Rotation paths and how fast each direction turns (degrees each step)
Each turn is a multiple of 5 degrees from 10 to 175, or 0.
Each row of a path follows its step; steps can be skipped.
path 1
step 0: [  8,  -9,   0,  17,   9,   1,  -4,  16, -15,  -4,   2,  -4,  -1,  16,  -2,
  -2,  -6,  -7,   0,   4,  -1, -12,   3,   5,   4,  17, -17,   0, -30,  10,
  -2,  -1,  -7,   9, -17,   3,  13,   8,  -4,   5,   0,  15,  12,   1,   4,
  -3,  -4,  -4,  -5,  14,  -7,   9,  -4, -13,   6,   0, -12,  20,   2,  -4,
  21,  -9]
step 1: [-11,  16,   0,  16,   5,  -9,  -6, -11,  -5,   4,  16,   2,  -9,   3,  -4,
   1, -15,   3,   1,  -7,   2,  12,  -7,  -1, -19,  -2,   3,   4,  -9,  11,
   6,   5,  -7,  23,  -9,   5,  -7, -17,  18,  -5,  -5,   1,  -1,   1,   1,
  13, -18,  16,  17,  -3,   0,  -7,   7,  -1,  -4, -13, -12,  -5,   0,  13,
   2,  22]
step 2: [-10, -12,   2,  21,   4,   3, -12,   7,   4,   8,  -6,   1,  -6,   3,  -2,
   8,  -2,   4,   1,  11,   5,  -8,  11,   3,   0,  -2,  -6,  -8, -15, -24,
  -5,  16,  -2,  -5,   2,  -8,  -3,   2, -19, -16,   9,  -5,  10,  -3, -12,
  -6,  10,  19,  -6,   5,   0,  23,   1, -11,   8,  -5,  -8, -20,  -4,  -3,
  -4,  20]
step 3: [  9,  14,   6,   9,  11,   6,   4,  13,  -1,  -3, -21,  -5,  -7,  -6,  12,
   7,   9,  -4,  -9,   9, -16,  11,   8, -15,   5,   7, -10,   8,  -6,  -9,
  -7,   3,  -8,  10, -32,  -9,   8,  -9,   9,   3,   1,  11,  -7,  11,   3,
 -15, -16,  -8,  -3,   4,  -7,  -7,  21,  -3,   5,  -4,  -5,   1,   2,   4,
  13,   8]
step 4: [ 10,  11, -13,  12,  -7,  -1,  -1, -11, -11,   4,   5,  -7, -14,   3,   4,
  -1,  -5,  12,  11,  23,   4,   0,   3,   0,  15,   6,  -2,  -5,   7, -11,
   5,  11, -16,   9,   7,  15,   6,  -5,  -1,  -6,   4, -12,  -6,  -8,  11,
  10,  14,  16,  26,   2,  -3, -14,   7, -17,  -3, -18,  -5,   5,   7,   4,
  -4,   6]
step 5: [ -2, -18,  -1,   1,   5,   3, -20,   6,  -3,   1,  -3,  12,   6,  -2,  10,
   4,   3,   0,  25,  20,  10,  -3,  13,  -5,   0,   7,  -1,  -2,  -8,  -2,
   5,  -7,   3, -10,   1,  -8,   2,  -3,  11,   6, -10,  10,   6,  25, -15,
   0,  -1,   6,   3,   9,  -8,   9,   6, -17,  -5,  -6, -14, -23,  -1,  -1,
  22, -10]
step 6: [ -8,  19,   7,  10,  -7, -11, -25,   6,   1,  16,  -8,  10,  -1,  -3,  -6,
  -9,   0,  -6,  -1,   5, -20,  10,  -7,   6,  11,  12,   2, -16, -13,   4,
  -7, -11,  -1,  17, -12,   6,   1,   3,   5,   5,   4,  -1,   4,  14,  11,
  -8,   1,  17,   5,   0,  -2,  -5,  14,   8,  10, -11,  21,  11,   6,   4,
  11,   7]
step 7: [-11,   2, -14,   8,  14,  -5,  10,   4, -26,   4,   6, -10,   4,   1,  -2,
  -2,   1,  -6,  18,  16,  14, -13,  -8,   9,  -1,  11,  -5, -11,   5,  -8,
  -1,   8,  -2,  15,  -3,   2, -11,   2,   8,  -5,  15,  -3,   6,  -8, -13,
 -11,   3,   2,  -7,  12,  16,  -4,  -4,  -4, -11, -16,  -9,  -6,  22,  -5,
   4,  13]
step 8: [ -4,  -9,   2,  10,  -3, -20, -16,  18,   1,  -4,  -5, -11,   4,   6, -10,
   8,  -8,  -4,  -4,  23,  -8,  10,  15,   6,  -9,  -1,  -2,   0, -26,   3,
   3, -15,  -4,   0,  -9,   5,  -3, -11,   6,   6,  -2,  12,   9,  -2,  16,
   0,  -6, -13,  -7,   6, -10,  -7,   6, -16,   0,  -4, -14, -19,  -3,   5,
 -14,  -3]
step 9: [-13,  13,  -3,  22,   4,  17, -11, -10,   1,   4,   8,   5,  -6, -13,   4,
   1, -10, -11,  14,   0,  -1,  13,  -1, -16,  -9,   9,  -1, -10, -18,   4,
   5,  10,  -9,  15,   0,   7,   3,  -3, -22,   0,  23,  -1,  -5,  -8,  -8,
 -11,   6,   4,   8,   0,   1, -22,  14,   0,  -2,   6,   8,  -4,  -6,   9,
   7,   5]
step 10: [  5, -24,  -8,   7,  -1,   0,  12,  14, -11,   8, -16,  16,   4,   1,  -2,
  -3,  -4,  10,  -3,  -2,  -1,   1,  -3,  13,  -1,   6,   7,   8,  -2,  -5,
  15,   9, -15,   5, -13, -10,   4,   1,  -5,   4,  -2,  -6,  -5,   5, -13,
 -15,   1,   5,   8,  12,   9,   0,  15, -26,  -1, -21,   0, -19,   8, -14,
  -9,   8]
Directions:
[-4, -1,  5,  3,  2,  1,  2,  4, -4, -1,  1, -2,  2, -4,  2,  0,  0,  1,
  8, -1,  2, -1,  3,  1,  2, -1,  0,  3,  2,  3,  1,  2, -1, -3, -2,  2,
  0,  3,  0, -4, -2, -4,  2,  0, -3,  1,  1,  2, -6,  0, -2,  2,  3, -4,
  2, -1,  1,  2, -1, -3, -5, -3] | 140
[-1,  1, -6,  1, -2, -5, -2,  0,  5, -3, -4, -1,  2, -1, -1, -2,  3,  1,
  1, -1,  4,  0,  0,  2, -2, -7,  2,  3,  0, -2, -4, -1,  5,  0, -4,  2,
 -1,  4, -3,  0,  2,  4,  1,  0, -2,  0,  4, -1,  1, -1, -3,  3,  0, -3,
  0, -3, -4, -1, -2,  2,  1, -3] | 125
path 2
step 0: [ 12,  -9,   3,  -6,   0,  -5,  -7,  -3,  -9,  -4,  -6,  -1,   8, -16,   8,
   3, -13,   8,   1,  -4,  16, -14,  12,   3,   9,  -2, -10,   2,   1,   1,
  10,  -9,  -2,  10,  15,  -1,  -8,   4, -18,  -8, -10, -12,   0,   1, -10,
  12, -11,  19, -15,   3, -17,  -7,   4,   9,  -8, -16,  12, -14,  -5,  24,
  13,  -1]
step 1: [ 12,   0,   9,   2,  -8,   9,   0, -11, -16,   3,  -2,  21,  -6, -10,  -8,
  10,  -6,  -8,  12, -12,  14,  -6, -14,   4,  22, -11, -11,  -1,  -8,  -1,
  -6,   7,  15, -17,   7,  -1, -10,  -5,  14,  -6,   4,  -8,   4, -11,  -3,
 -12,  -8,   5, -16,   6, -13, -10,  -3,   1,   8, -14,  -8,   7,   5,  12,
  11, -11]
step 2: [ 10,  -1,  15,   5,  -9,   6,   5,   0, -23,   4,  17,   3, -13,   6,  16,
  11,  -1,  -5,   4,  -7,  13,   5,   2,  -1,  15, -21,  -8,  -7,   1,   0,
   8,   0,   4,  21,   5,   5,  -7,  -7,   3,  12, -17,  -9,   0,   7,  -4,
   5,   7,   0, -18,  13,   8,   2, -19,   8, -12, -19,   5,  -6,   2,   4,
  -4,  10]
step 3: [  3,  -8,  27,   7, -11, -12, -19, -11, -11,  -4,  -4,   0,   7, -24,   4,
   4,   3,  12,  10, -10,   6, -20,  -5,   9,   1, -16,  -3,  -5,  -3,   0,
  10,  -1,   8,   1,  11,  11,  -2,  -2, -14,  11,   6,  -2,  -1,  -3,   2,
   6,   4,   7, -11,  -7,   6,   1,   6, -10, -11, -14,   1, -10,  -1,  21,
   6, -14]
step 4: [ 17,  -5,   4,   7,   7,  18,  -8,  -7,  -8, -10,   6,  15,  -5,  -7,   1,
  -3,   7,   0,  10,  -3,  15,  10, -23,  18,  29,  -2,  -1,  -3,  -5,   3,
   4,  17,  11,  -5,  -5,   2,   3,  -4,   2,  -2,   0,   6,  -7,  -3,  -1,
   0,  -7,  -5,  -8,   2,  -8,   1,   5,  11, -19, -25,  -3, -11,  14,  -2,
   8,  -9]
step 5: [  9,   8,   4,  30, -17,  16, -10,   0, -12,   2,  22,  10,   6, -10,   1,
  11, -17,  12,   7,  -5,   6,  -3,   6,  -4,  13, -13, -12,  -4,  11, -12,
   1,   3,  -1,  17,   5,  -2,   3,  -4,   3,   3,   7,  -6,   1,   7,  -8,
   5,   4,  -6, -15,   5,  17,   1,   3,  -6, -20,  -7,  -2, -10,  -5,  -9,
   8,   3]
step 6: [ 16,  -6,  25,  13,  -4,   5, -20,   1, -11,   0, -13,   3,  -2, -10,  -3,
   1,   3,  -6,  -2, -23,  -9,  -1,  -3,  23,  17,   2,   3,  -3,  -1,   2,
   5, -10,  -4,   8, -10,  10,  -5, -10, -17,   0,   7,  -1,  -8, -11,  -6,
  -2,  -6, -14,  -6,  -5,  19,  -2,   2, -24,  -5, -10,   5,  -6,   1,  10,
  -2,  -5]
step 7: [ 12,  12,   4,   5,  -1,  -5,  -1,   1,   1, -10,  -5,   9, -19,  -9,  -2,
   6,  -9,   9,  22,  -3,   2,  21, -14,  14,  15,   2,  -5,   3,  -8,  -7,
   6,   3,  -2,  -4,  -3,  -2,   9,  -4,  -4,  -2,  -8,   4, -13,  13,  -3,
  -7,  12,  -6, -19, -11,   7,  24,   7,  -7, -20,  -8, -10, -10,  15, -10,
   5,  -8]
step 8: [ -8,  12,  -5,  29, -10,   0,  -5,  -6,  -8,  -1,  -4,   2,   1, -12,  -5,
  13,  -4,   0,  10,  16,   6,  -3,  -5,   5,  11,  -3,   9,  -9,  17,  -6,
   3,   4,   1,  24, -11,   2,   1,  -5, -11, -13,  -2,   3,  -3,  -2, -20,
   8,  -8, -17, -11,  -1,   1,   7,  15, -14, -17,   3,  -6, -13,  -9,   5,
   1,  15]
step 9: [ 11,   4,  -2,  10,  -3,   3, -11, -18,   2, -20, -26,  17,  -8,  -2, -16,
  14, -11,   1,   6,  -8,  -8,  19,  11,  13,  21,   1,  -5,   1,  -6,   4,
   2,  -9,  -3,   9,   2,   7,   8,  10,  -5,   1,  21,   9,   0,  -9,  -6,
   6,   2,  -9,   1,   1,  10,  -3,   2, -19,   5, -10,   2,  -4,   1,   2,
 -11,   1]
step 10: [  5,   2,  -5,  -1,  -8,   4,   4,  16, -11,  -5,  -1,   5, -17,   2,   0,
  19, -18,   3,  15,   3,  -7,  16,   3,   9,  14,  10,  -4,  10,   2,   5,
  13,  -8, -11,   2,  -1,  -8,   5,   8, -14, -16,  -2,  -5,  -7,  20,   1,
  -2, -10,  -5, -19, -13, -14,  13,   9, -14,  -9,  -2,  15, -12,   6,   7,
   4,  10]
Directions:
[ 1,  1, -6,  5,  2,  0,  1,  0, -2,  4,  1, -1,  0,  1,  4,  2,  2,  0,
  2,  3, -2, -1, -2,  2,  3,  1, -6, -1,  4, -1, -4,  2,  6, -3, -3, -1,
  0,  2, -1,  1, -3, -1,  4,  4, -1, -4,  2,  1,  2,  3,  0,  0,  4, -1,
 -1,  0, -3,  4,  4,  2, -3,  1] | 115
[ 1, -1, -2, -2,  2,  0,  1,  2, -4,  0,  0,  2, -1,  4, -1,  2,  0,  3,
 -1,  5,  0, -2, -1, -4,  2, -6,  2,  3,  2,  0,  0,  0,  3, -3, -1, -3,
 -3, -3,  3, -5,  0,  3, -5, -5, -4, -1,  2, -1, -3,  0,  1, -4,  5,  3,
 -3,  3, -2, -1,  0, -4, -1, -2] | 110
[ 5, -1, -4,  2,  1,  4, -1,  1,  2,  0,  2,  6,  6,  2, -3,  1, -3,  2,
 -2,  1,  0, -1,  2,  1,  2,  3, -3,  0,  3, -1,  3, -1, -3, -1,  1, -2,
  1,  3,  3, -3,  6,  1,  4,  0, -1,  0, -5,  3,  3,  3, -1, -4,  1,  1,
  2, -3,  3, -3,  0,  0,  2,  1] | 80
[ 2,  2, -3, -1,  5, -1, -3,  2, -3, -2,  4,  2, -2,  2, -1, -4,  0,  1,
  0, -2,  0,  5,  3, -4,  0, -2, -3, -1, -1,  3,  2,  0,  0,  1,  3, -1,
  3, -5, -3, -5, -2,  4,  3,  6,  2,  1,  5,  0, -2,  5,  0,  5, -1,  1,
  1, -1,  0, -1, -2,  0,  0,  1] | 140
[-4,  2,  0, -3,  3, -2, -2,  0, -2,  0,  1,  1, -1, -3,  2,  0, -1, -6,
  4, -3,  3,  5, -3, -1,  1, -3, -4,  2,  0, -1,  0, -1, -5, -6, -4,  0,
  2,  3,  0, -1,  4,  0, -1,  0,  3, -3, -1, -4,  1, -1, -2, -3,  1,  3,
  1,  1,  2, -3,  6,  0,  1, -1] | 125
path 3
step 0: [ -7,  -3,   8,  -8,   0, -21,  -8,   6, -13,  10,  -2,   1,   2,   5,   1,
  -5,   0,  23,   5, -17,  21,   7,   7,   0,  -3, -11, -13, -11,   9,   2,
 -14,   1,  -2,  -5,  10, -13,   3,   2,  -3, -11, -10,  -4,  12,   0,   1,
  -6,  -7, -22,  -7,  17, -21,   2,   3,   1, -16, -26,   3,  -5,  -3, -20,
  -4,  -5]
step 1: [  7, -26,   9, -11,   8,  -6,  -7, -10,  14,  11,   0,   1, -12, -12,   8,
 -12,  17,  12,   8,  10,   2,   4,   9,   9,  -9,   9, -13,  14, -13,  13,
  -2,   6,   6,  -5,   9,  15,  22,  -6,  -3,   8,   5,   5,  -7,  -6,  15,
 -15, -11,   6,   0, -13,  -2,   6,  20,   7,   1,  -6,   0,  14,  19,  -4,
   8,   0]
step 2: [  1,   6,  16,   7,   5,  21, -12,   8,  -2, -25,   1,  20,  13,   1,  -3,
   1,  11, -17,   3,  -3,  -6,   4,  19,  16,  -9,  10,   8,  16,  12,  -5,
   9,  -1, -10, -14,   3,  21,   8,   8,  -6,  -6,   4,   2,  -3,  19,  20,
  -1,   0,   1,  -9,  20,  13,  -3,   5,   2,   9,   3,   5,   2,  -6,  -7,
  -2,   1]
step 3: [  1,   8,   2,  -4, -11, -17,  17,  -8,  -7, -21,  11,  -7,  -1,   7,  22,
   1,   2,   3,  -4,  -5,   9, -14,   3,  31,   9,   7,   2,   1,   2, -16,
 -17, -13,  11,   4,   4,   0,  -2,  11,  -4,  -1,   2, -16,   6,   2,  -2,
 -11,   4, -10, -10,   2,   6,  -1, -13, -30,  -6,   5,  -6,  -6,   2, -15,
  -5,   9]
step 4: [ -2,   8,   3,  -8,   9, -25,   9, -10,   6,  14,   8, -16,   8,  -8,   1,
 -13,   8,   1,  -8,  -2,   0,  22,   2,   4,  -8,  19,  -9,  11,  20,   9,
  -6,   1,  -1,  -6,   5,   4,  -6,  -5,   1, -17, -14,  -3,  -2, -28,   7,
   9,   1,  16,   4, -16,  -3,  -9,  -5,  -9, -10,  -2,  -4,  10, -12,   1,
  -5, -17]
step 5: [ -9,   8,   0,  -7,  -4,  -2, -13,   5,  14,   2, -17,  12,  19, -13,  -8,
  19,   7,  -3,   3,   1,   6,   3,   0,  10,   2,   3, -11,  -6,  -1,  13,
  -9,  12,   6,  -8,  20,  15,   3,  -2,  16,  -3, -17,  10,   0,   1,  -4,
 -14, -19,   3,   6,   0,  30,  -2, -13,  17,   6,  -8,   1, -11,  -7,   6,
  17,   1]
step 6: [ 11,  -1,  -4,   4, -15,  -5,  11,   4,   1, -16,   9,   4, -12,  27,  -2,
  -4,  17,   1,  14,  16,   4,  -1,   3,  -3,  -6,   6, -11, -14, -10,   6,
   7, -13, -13,   4,   2,   3,   2,  21,  -4, -22,  11, -10,  -6,   6,  -8,
  -3, -19,   3,   3,  -7,  21,  -9,   5,   9,   2,  16,   2,  -6,   4,   2,
  -3,  20]
step 7: [  3,   6,  -8,  10,  17, -13, -21,   8,   6,  11,   1, -12,   4,   9,  16,
   0, -15,  -5,  10, -10,   4,  17,   4,   4,   0,   3,   1, -10,   8, -18,
  -7,  -3,   7,  -5,  -6,  -8,  -1,  21,  -5,  -6,  -1,   1,  -6, -16,   9,
  14,   3,   3, -18,   9,   6,   7,   5, -10,  -6,  32,  13,  -1,   6,  15,
  -9,   3]
step 8: [ -7,   2,  -4, -19,  23,  -7, -12,  16,   7,  -1, -13, -22,  -8, -17,  -3,
   9, -17,   5,  -4, -11,   0,   2,  -7,  24,   0, -10,  -1,  14,  -2,  -3,
 -11, -19,   2,   6, -10,  -1, -14,   4, -10,  -5, -14,   3,  16,  12,  -8,
  -3, -13,   1,  12, -18,   1,  -8,   1,  17,  -5,  -6,  -5,   3,   1,   1,
   1,   1]
step 9: [-15,   5,  -1,   1,  -9,  10,   0,  -5,   0,  -4,   9,   3,   3,  10, -17,
 -17,  -4,  26, -13,  -1,  13,   6,  19,  -4, -13,   0, -10,  -6,  -4,  -2,
   1,  -5, -10,   5,  -1, -13,   6,   3,   1,   4, -12,   3, -14,   5,   7,
   4, -23,   9,   7,  11,  12,   1,  -1,  19, -25, -24, -14,   5,  12,   1,
   4,   2]
step 10: [  0, -13,  16,  21,  -5,  -2, -20,  11,  -4,   5, -14,   1,  -6,  23,  17,
 -18,  -4,  10,   3,  -2,   6,  -1,   0,  -2,   0,  12,  19,   0,  -7,   1,
  -5,   6,  19, -13,   9,   2,  21,   1,  -8,   6,   3,  -4,  -8, -13,   0,
   3, -15,  -7,  -4,   0,  11,  -3,   8,   6,  28,  -4,  -9,   2,   9,  -8,
  -4,   5]
Directions:
[-1,  4,  4,  3,  0,  8,  1, -2,  1,  0,  2,  0, -2,  6, -1,  1,  0,  2,
  1, -1, -4, -6,  3,  0,  4,  3, -1,  1,  3,  1,  2, -1, -2,  1,  5,  1,
 -1,  0,  1, -1, -5,  0, -1,  4,  3, -3, -4,  0,  3,  0, -1,  1,  0,  0,
  1,  1,  0, -1,  4,  6,  2, -2] | 100
[-3,  1, -1, -1, -2,  0,  1,  2,  4, -3, -1, -1,  5, -2, -5,  5, -1,  1,
 -2, -2, -2, -1, -2,  3, -1, -2,  3, -1,  3, -1,  0, -5, -6, -2,  0,  3,
  4, -2, -2,  3,  4,  3, -2,  0, -1, -6,  0, -1,  0, -1,  1, -3,  4,  3,
  0,  2, -1, -3, -1,  0,  1, -4] | 115
